Each row is where one point has got to under a steady rotation. How many ticks took it there?
The counts run from 0 to 77.
[-0.16 -3.05  0.15  2.90 -1.96 -2.25  1.09 -1.10 -0.50  1.22  3.81 -1.58
  1.08  1.28 -0.65  2.75  2.67  1.72  0.28  1.81  0.73  1.52 -1.79 -3.58
  0.82 -1.58 -2.63 -2.83  3.45 -1.83  0.15  0.85  2.53]	52
[ 0.80 -2.40 -0.53 -0.95 -1.33 -3.70  1.65 -0.05 -0.91  2.18  1.87 -0.28
 -0.58  0.12  2.09  1.49 -1.33  5.33 -1.01  3.04  2.30  1.22 -0.97 -2.08
  0.60 -0.84  0.11 -2.37  1.60 -3.26 -0.66  3.03  2.08]	9
[-0.12 -3.07  0.18 -0.82 -1.71 -0.91  1.11 -2.24 -2.12  2.32  2.48 -2.31
  0.38  1.36  0.99  0.81  1.45  3.55 -3.10  5.33  1.36  1.09 -0.34 -3.25
  3.25  0.75 -0.99 -3.86  0.41 -0.83  0.94  0.10  0.83]	34
[ 0.10 -3.27 -0.72  2.97 -1.47 -1.91  0.60 -2.02 -1.03  1.49  3.43 -2.85
  0.06  1.38 -0.79  2.75  2.70  2.12 -1.23  2.61  0.05  1.35 -1.21 -2.92
 -0.33 -1.48 -1.81 -2.70  2.53 -1.95 -0.01  0.02  3.88]	42
[ 0.37 -2.99  0.31  1.25 -2.65  0.00  0.73 -2.19 -0.96  1.10  3.60 -3.05
  0.67  2.91 -1.02  1.69  1.55  1.15  1.46  2.78 -0.04  1.59  0.94 -1.55
  3.10  0.65 -3.04 -5.07  2.47 -2.07 -0.18 -1.93  1.79]	54
[ 0.90 -2.52  0.08 -1.75 -1.69 -1.09  0.86 -1.31 -2.12  3.23  1.47 -4.48
 -0.90  2.45  0.89  1.00 -0.22  3.93 -1.16  3.67  0.85  2.60  1.80  0.26
  0.93 -0.66  1.35 -3.56  0.77 -2.86 -0.62 -0.64  2.30]	17
[ 0.09 -3.44  0.23 -1.55 -1.93 -1.18  0.84 -2.17 -2.41  2.80  1.87 -3.35
 -0.35  1.54  1.49  0.27  0.23  3.69 -2.34  5.20  0.91  1.17  1.33 -1.09
  2.81 -0.07  0.49 -3.26  0.55 -1.09  0.11 -0.25  1.35]	23
[ 0.04 -3.20 -0.55  2.82 -2.13 -1.78  0.78 -1.46 -0.81  0.75  3.81 -1.58
  0.81  1.55 -1.23  2.97  2.42  1.69 -0.75  2.05 -0.22  0.94 -1.27 -3.52
 -0.34 -1.67 -2.46 -2.70  3.09 -2.04 -0.12  0.74  3.58]	47
[-0.31 -3.34  0.05  0.23 -1.25 -2.47  0.72 -1.60 -1.64  1.22  3.07 -1.03
  1.06 -0.29  1.02  1.69  1.98  3.95 -2.40  4.33  1.56  0.77 -1.67 -4.02
  1.71 -0.50 -1.67 -2.85  1.68 -0.60  1.62  2.13  1.29]	35
[-0.67 -3.13  0.51  1.38 -2.77 -1.81  1.78 -0.92 -0.15  0.04  3.54  0.51
  2.23  0.87  0.48  1.83  1.78  2.29  0.28  3.09  1.31  1.15 -1.90 -4.11
  3.95  0.60 -3.27 -3.04  2.42 -0.49  0.00  1.07  0.95]	56
[-0.88 -3.56  0.73  1.36 -2.28 -2.30  0.81 -1.17 -0.94  0.28  3.15 -0.11
  1.47  0.35  0.33  2.32  2.00  3.02 -0.39  3.14  1.34  0.97 -1.98 -4.14
  2.46 -0.22 -3.13 -2.62  2.35 -1.16  0.51  1.29  1.44]	51
[ 0.87 -1.89 -0.90 -0.20 -1.39 -2.91  0.23  0.59 -1.23  2.30  2.47 -2.01
 -2.03  1.61  1.23  1.53 -0.87  3.70  0.19  2.25  1.71  1.84 -0.06 -0.03
 -1.37 -1.46  0.77 -2.68  2.66 -5.27 -2.21  2.22  3.73]	5
[-0.24 -3.21  0.59 -0.27 -2.40 -0.74  1.20 -2.23 -2.14  2.06  3.01 -4.24
 -0.10  2.33  0.15  0.96  1.34  2.65 -1.99  4.43  0.01  1.97  1.17 -1.41
  1.82 -0.31 -0.36 -3.66  0.77 -1.53  0.52 -1.18  1.88]	33
[-0.02 -3.70  0.09 -0.33 -0.95 -3.49  1.07 -1.96 -1.48  1.93  2.39 -1.14
  0.71 -0.34  1.58  1.84  1.54  4.56 -3.20  3.88  1.64  1.10 -2.01 -3.86
  0.67 -1.03 -0.94 -2.48  1.57 -1.36  1.20  1.85  2.70]	30
[ 1.11 -2.92 -0.24 -0.78 -1.76 -1.08  0.80 -1.61 -2.45  2.44  2.08 -4.80
 -1.10  2.16  0.40  1.10  0.48  3.26 -1.70  3.75 -0.23  1.64  0.75 -0.58
  0.93 -1.44  0.82 -3.40  0.76 -2.49 -0.38 -1.17  2.68]	22
[ 0.73 -2.81 -0.18  2.14 -1.71 -1.75  0.56 -1.51 -1.83  1.68  3.39 -3.79
 -0.44  1.89 -0.90  2.65  2.21  1.81 -1.64  2.87 -0.60  1.67 -0.02 -2.56
 -0.81 -2.86 -0.94 -3.57  2.14 -2.11  0.01 -0.10  4.16]	37
[-0.70 -3.17  0.83  1.17 -3.10 -2.14  1.52  0.08  0.39  0.36  3.70  0.98
  2.45  0.63  0.38  3.07  1.84  2.91  2.18  0.57  1.65  2.43 -2.50 -3.44
  2.75  0.32 -3.57 -2.63  2.13 -0.89 -0.71  0.57  1.67]	67
[-0.85 -3.24  0.55  0.19 -2.55 -1.27  1.19 -0.95  0.16  0.34  3.47  0.28
  2.64  1.23  0.27  2.08  1.59  2.22  1.17  3.45  1.29  1.49 -1.49 -3.79
  4.28  1.10 -3.87 -3.24  1.89 -0.75 -0.01  0.03  0.48]	61
[ 0.16 -2.10 -0.11  1.84 -2.53 -0.92  1.16 -0.37  0.76  1.38  3.10 -2.06
  0.85  2.70 -1.45  2.89  2.29  1.49  2.72  0.29  0.51  3.41 -0.44 -1.76
  1.26 -0.37 -2.29 -3.09  2.05 -1.79 -1.88 -1.39  3.56]	69
[-0.11 -3.42  0.04 -0.25 -1.47 -3.07  1.10 -1.63 -1.92  1.82  1.79 -1.26
  0.40  0.30  1.50  2.09  0.47  4.68 -1.94  3.40  1.83  1.36 -1.37 -3.58
 -0.63 -1.85 -0.36 -2.08  1.72 -1.59  0.72  2.21  3.05]	25
[-0.06 -2.79  0.06  2.59 -3.22 -1.81  0.85 -1.22  0.12  0.99  4.44 -1.74
  0.80  2.44 -0.93  2.99  2.03  1.33  1.61  1.07 -0.03  1.57 -0.83 -2.36
  0.74 -0.88 -2.21 -2.93  3.09 -2.37 -1.30 -0.34  3.20]	58
[ 0.86 -2.34 -0.75 -0.04 -0.91 -2.99  0.74 -0.10 -1.30  2.26  1.65 -2.09
 -1.36  0.88  0.85  2.18 -1.04  4.64 -0.88  2.20  1.48  1.92 -0.46 -1.04
 -1.07 -2.56  0.96 -2.74  2.26 -4.49 -1.55  2.60  4.02]	10
[-0.19 -2.69  0.43  1.20 -2.50 -1.35  1.90  0.59  1.34  0.93  3.21  0.07
  1.73  0.77  0.42  2.93  2.52  3.09  2.28 -0.68  2.01  3.24 -1.96 -3.11
  0.84 -0.62 -3.68 -1.64  2.14 -0.74 -1.72  0.46  3.30]	73
[-0.10 -3.34 -0.42  1.50 -1.30 -2.39  1.05 -1.71 -1.56  1.58  3.50 -1.20
  1.08 -0.11  0.05  2.68  2.05  3.12 -2.00  2.90  0.87  0.38 -2.08 -4.67
  0.36 -1.58 -2.43 -2.73  2.24 -1.45  0.80  1.25  2.48]	41
[ 0.99 -2.26 -0.52 -0.39 -1.13 -1.84  0.95 -0.65 -1.81  3.18  2.00 -3.67
 -1.63  1.91  0.29  2.00  0.16  3.99 -1.35  2.34  0.65  1.94  0.48 -0.49
 -1.19 -1.60  1.30 -3.06  1.80 -3.43 -1.39  0.87  3.85]	16
[ 0.44 -3.27 -0.37  1.33 -1.59 -2.46  1.12 -1.48 -2.34  1.98  3.08 -2.42
 -0.41  0.51  0.60  1.85  1.15  3.48 -2.73  2.67  0.68  1.36 -1.34 -3.82
 -1.01 -2.62 -0.77 -2.50  2.39 -1.97 -0.38  1.37  3.78]	31
[-0.64 -3.04  0.33  1.60 -2.79 -2.46  1.69 -0.66  0.29  0.39  3.50  0.41
  1.98  1.39 -0.55  3.16  1.99  1.96  1.79  1.15  1.73  1.96 -2.21 -4.31
  1.95 -0.04 -3.43 -2.47  2.91 -1.38 -0.55  1.16  2.31]	62
[-0.10 -3.36 -0.26 -1.80 -1.34 -2.86  1.25 -0.54 -1.89  2.39  1.72 -0.61
  0.22 -0.11  2.26  0.97  0.04  5.01 -2.52  4.24  2.07  1.42 -1.09 -3.08
  1.19 -0.84 -0.24 -2.53  0.92 -1.43  0.52  2.31  1.34]	19
[ 1.54 -1.85 -0.62 -1.21 -1.67 -1.00  0.00 -0.18 -1.06  3.01  2.10 -3.22
 -2.47  1.99  0.53  0.55 -1.00  3.27  0.35  3.88  1.45  1.38  1.64  1.83
  1.00 -0.29  0.55 -3.90  1.20 -5.16 -1.62  0.52  1.98]	1
[ 0.47 -2.08 -0.55 -1.85 -1.38 -2.59  0.51  0.40 -0.76  1.78  1.78  0.46
 -0.68  0.24  1.98  0.48 -1.38  5.00 -0.23  3.96  2.74  1.25 -0.44 -1.59
  1.93  0.22 -0.20 -3.12  1.11 -3.67 -0.51  2.95  0.77]	3
[ 0.21 -3.42  0.81  0.76 -2.05 -0.26  0.52 -2.54 -1.55  1.69  3.55 -3.93
  1.30  2.43 -0.08  0.94  2.39  1.78 -1.46  5.02 -0.14  0.87  0.61 -1.87
  3.27  0.39 -2.12 -4.43  1.53 -1.35  1.16 -1.02  0.88]	44
[-0.04 -2.63 -0.11  2.31 -2.01 -0.75  0.29 -2.05 -0.73  1.46  3.77 -4.38
  0.34  2.87 -1.54  2.35  2.52  1.08  0.15  2.39 -0.55  0.62  0.41 -2.29
  0.76 -0.84 -2.18 -3.98  2.56 -2.25 -0.43 -1.42  3.12]	48
[ 0.26 -1.98 -0.29  1.90 -3.37 -1.23  1.44  0.58  0.40  0.91  3.03 -1.74
  0.62  2.07 -1.19  3.48  2.55  1.33  3.07 -0.78  0.89  3.42 -0.83 -1.62
  0.42 -0.49 -2.64 -2.80  1.94 -1.29 -2.56 -1.39  3.52]	74
[-0.37 -2.91  1.37  0.59 -2.98 -0.17  1.47 -1.11  0.13  1.21  3.44 -2.06
  1.39  2.84 -0.85  1.99  2.02  1.17  2.04  2.47  0.77  2.57  0.28 -0.98
  4.29  1.35 -2.59 -3.85  1.47 -0.61 -1.61 -2.24  0.89]	65
[-0.23 -3.12  0.38  0.56 -1.94 -1.63  0.35 -1.72 -1.64  1.19  2.94 -1.10
  1.20 -0.12  0.94  1.61  1.59  3.55 -2.57  4.45  1.41  1.11 -1.60 -3.98
  3.09  0.11 -1.98 -3.00  1.60 -0.83  0.91  1.49  0.70]	40
[-0.72 -3.21  0.82  0.55 -2.32 -0.59  0.71 -1.57 -0.32  0.72  3.50 -1.44
  1.42  2.14 -0.16  1.17  1.85  1.58  0.78  3.70  0.93  1.21 -0.26 -2.56
  4.83  1.40 -3.25 -4.29  1.54 -0.43  0.60 -0.59  0.28]	55
[ 0.25 -2.60 -0.08  1.80 -2.85 -0.46  1.26 -0.96  0.04  1.40  4.05 -2.74
  1.05  2.81 -1.63  2.39  2.30  0.80  2.86  0.82  0.28  2.56  0.42 -1.00
  1.55 -0.08 -2.50 -4.16  1.83 -2.08 -1.94 -1.73  2.16]	64
[ 0.87 -2.62  0.24 -2.30 -1.60 -2.81  1.07 -0.23 -1.72  2.15  1.39 -0.84
 -0.77  0.78  2.38  0.56 -1.26  5.13 -1.11  4.52  2.52  1.27  0.13 -1.20
  2.69  0.45  0.15 -2.52  1.02 -3.43 -0.37  3.23  0.64]	8
[-0.08 -3.14 -0.29  1.98 -1.26 -2.83  0.59 -1.64 -1.79  1.43  2.60 -1.84
  0.65  0.38  0.62  2.47  1.36  2.90 -2.11  3.09  0.87  1.13 -1.82 -4.08
 -0.12 -2.38 -1.64 -2.68  2.32 -1.54  0.03  1.11  3.01]	36
[ 0.23 -3.19  0.36 -0.82 -1.92 -0.77  0.77 -2.47 -2.19  2.75  2.07 -4.14
 -0.49  1.93  0.77  1.13  1.04  2.64 -1.73  5.00  0.76  1.98  0.69 -0.87
  2.33 -0.17  0.02 -3.71  1.35 -1.54  0.29 -0.94  1.74]	28
[ 0.78 -2.77 -0.39  0.40 -1.94 -2.09  0.84 -1.18 -1.61  2.96  2.13 -2.93
 -1.03  1.48  0.43  2.25  0.54  3.57 -1.64  2.53  0.33  2.52 -0.02 -1.51
 -1.41 -2.86  0.68 -2.73  1.85 -3.43 -0.79  0.84  4.29]	21
[-0.17 -3.25  0.38 -1.45 -2.16 -2.03  1.09 -2.39 -2.45  2.31  1.94 -1.88
  0.97  0.77  2.00  0.39  1.16  4.03 -2.51  5.16  1.44  1.15 -0.70 -3.56
  2.64  0.16 -1.09 -2.77  0.53 -0.99  1.05  0.96  0.49]	29
[-0.16 -2.36 -0.08  0.56 -2.78  1.07  1.32 -0.20  0.70  1.00  3.00 -2.48
  0.25  2.39 -0.24  2.22  2.55  1.79  3.33  0.53  1.04  4.01  0.92 -0.36
  2.54  0.97 -2.48 -3.14  1.18 -0.87 -1.96 -2.40  2.36]	75
[ 1.06 -2.82 -0.37 -1.97 -1.92 -1.23  0.64 -1.10 -1.85  3.53  1.58 -3.42
 -1.27  2.03  0.91  0.27 -0.58  3.92 -0.60  3.83  1.05  1.97  1.06  0.29
  1.47  0.03  1.10 -3.68  0.57 -3.56 -0.80  0.22  1.76]	12
[-0.81 -3.19  1.15 -0.01 -3.25 -0.91  1.50 -0.91  0.66  0.50  3.71 -0.07
  2.48  1.69  0.59  2.11  1.40  2.39  1.76  2.53  1.96  2.19 -1.37 -2.68
  4.54  1.73 -3.24 -3.42  1.31 -0.23 -0.30 -0.06  0.21]	66
[-0.16 -2.57 -0.11  2.67 -2.33 -1.16  0.76 -1.22 -0.69  1.48  4.20 -2.87
  0.65  2.67 -2.12  2.42  2.60  1.03  1.21  1.77 -0.06  1.61 -0.57 -2.27
  1.06 -1.30 -2.86 -3.34  2.78 -1.88 -0.41 -0.13  2.90]	53
[ 0.31 -2.87  0.57 -2.95 -1.98 -1.83  1.26 -0.64 -1.57  2.54  1.84 -1.06
 -0.44  1.11  2.50  0.35 -0.96  4.87 -1.66  4.82  2.47  1.91  0.27 -1.08
  2.42  0.32  0.57 -3.15  0.84 -2.25 -0.15  1.35  0.51]	13
[ 0.55 -2.16  0.63 -2.25 -1.73 -1.39  0.90 -0.27 -1.32  3.35  1.69 -2.09
 -1.16  1.43  1.39 -0.07 -0.60  4.13 -0.50  4.88  1.98  1.79  1.07  0.49
  2.89  0.33  0.47 -3.91  0.55 -3.87 -1.09  0.72  0.54]	7
[ 0.05 -2.41  0.76  1.86 -3.08 -0.36  1.37 -0.95 -0.03  1.52  4.35 -3.30
  1.05  2.92 -1.88  2.38  2.10  0.48  1.88  1.89 -0.44  1.86  0.64 -0.70
  2.21  0.00 -2.85 -4.43  2.06 -1.75 -1.02 -2.09  2.33]	59
[-0.72 -3.44  1.13  0.19 -2.49 -0.86  0.98 -1.90 -0.57  0.77  3.76 -1.05
  1.65  1.91  0.09  1.59  1.77  2.26 -0.54  4.20  1.01  0.28 -0.59 -3.77
  4.60  0.80 -3.03 -3.77  1.25 -0.61  0.59  0.15  0.47]	50
[-0.12 -3.45  0.15  1.58 -1.74 -2.23  1.20 -1.53 -1.60  0.85  3.33 -0.71
  1.29  0.32 -0.12  2.68  2.33  2.57 -0.45  2.91  1.35  0.53 -1.79 -4.50
  1.99 -0.80 -2.53 -2.88  2.98 -0.72  0.62  1.91  1.85]	46
[ 1.19 -2.01 -0.65 -0.22 -1.46 -3.54  0.85  0.53 -1.23  2.06  2.34  0.21
 -1.15 -0.16  1.91  1.63 -1.17  4.76 -0.75  3.15  1.82  1.55 -1.06 -1.31
 -0.22 -0.92 -0.05 -2.15  1.94 -4.72 -1.19  3.70  2.22]	4
[ 0.69 -2.66  0.61 -2.56 -1.94 -1.54  0.70 -1.55 -2.01  3.36  1.40 -2.47
 -0.06  0.80  1.85  0.61 -0.02  4.73 -2.00  4.79  1.61  1.83  0.62 -1.21
  2.31  0.58  0.96 -3.43  0.71 -2.02  0.39  0.46  1.20]	18
[-0.53 -2.80  0.75  0.42 -3.28 -0.24  1.10 -1.29 -0.80  1.00  3.67 -1.78
  1.58  2.18 -0.16  1.56  1.58  1.08  1.98  3.24  0.37  1.97 -0.40 -1.43
  4.31  1.36 -2.59 -3.88  1.19 -0.94 -0.45 -1.68  0.42]	60
[-0.45 -3.40  0.22  0.44 -2.34 -1.16  1.22 -2.09 -1.22  0.64  3.63 -1.07
  1.56  0.76  0.26  1.26  1.25  2.85 -1.54  4.63  1.01  0.61 -0.97 -3.68
  3.77  0.48 -2.36 -3.29  1.59 -0.77  1.35  0.38  0.35]	45
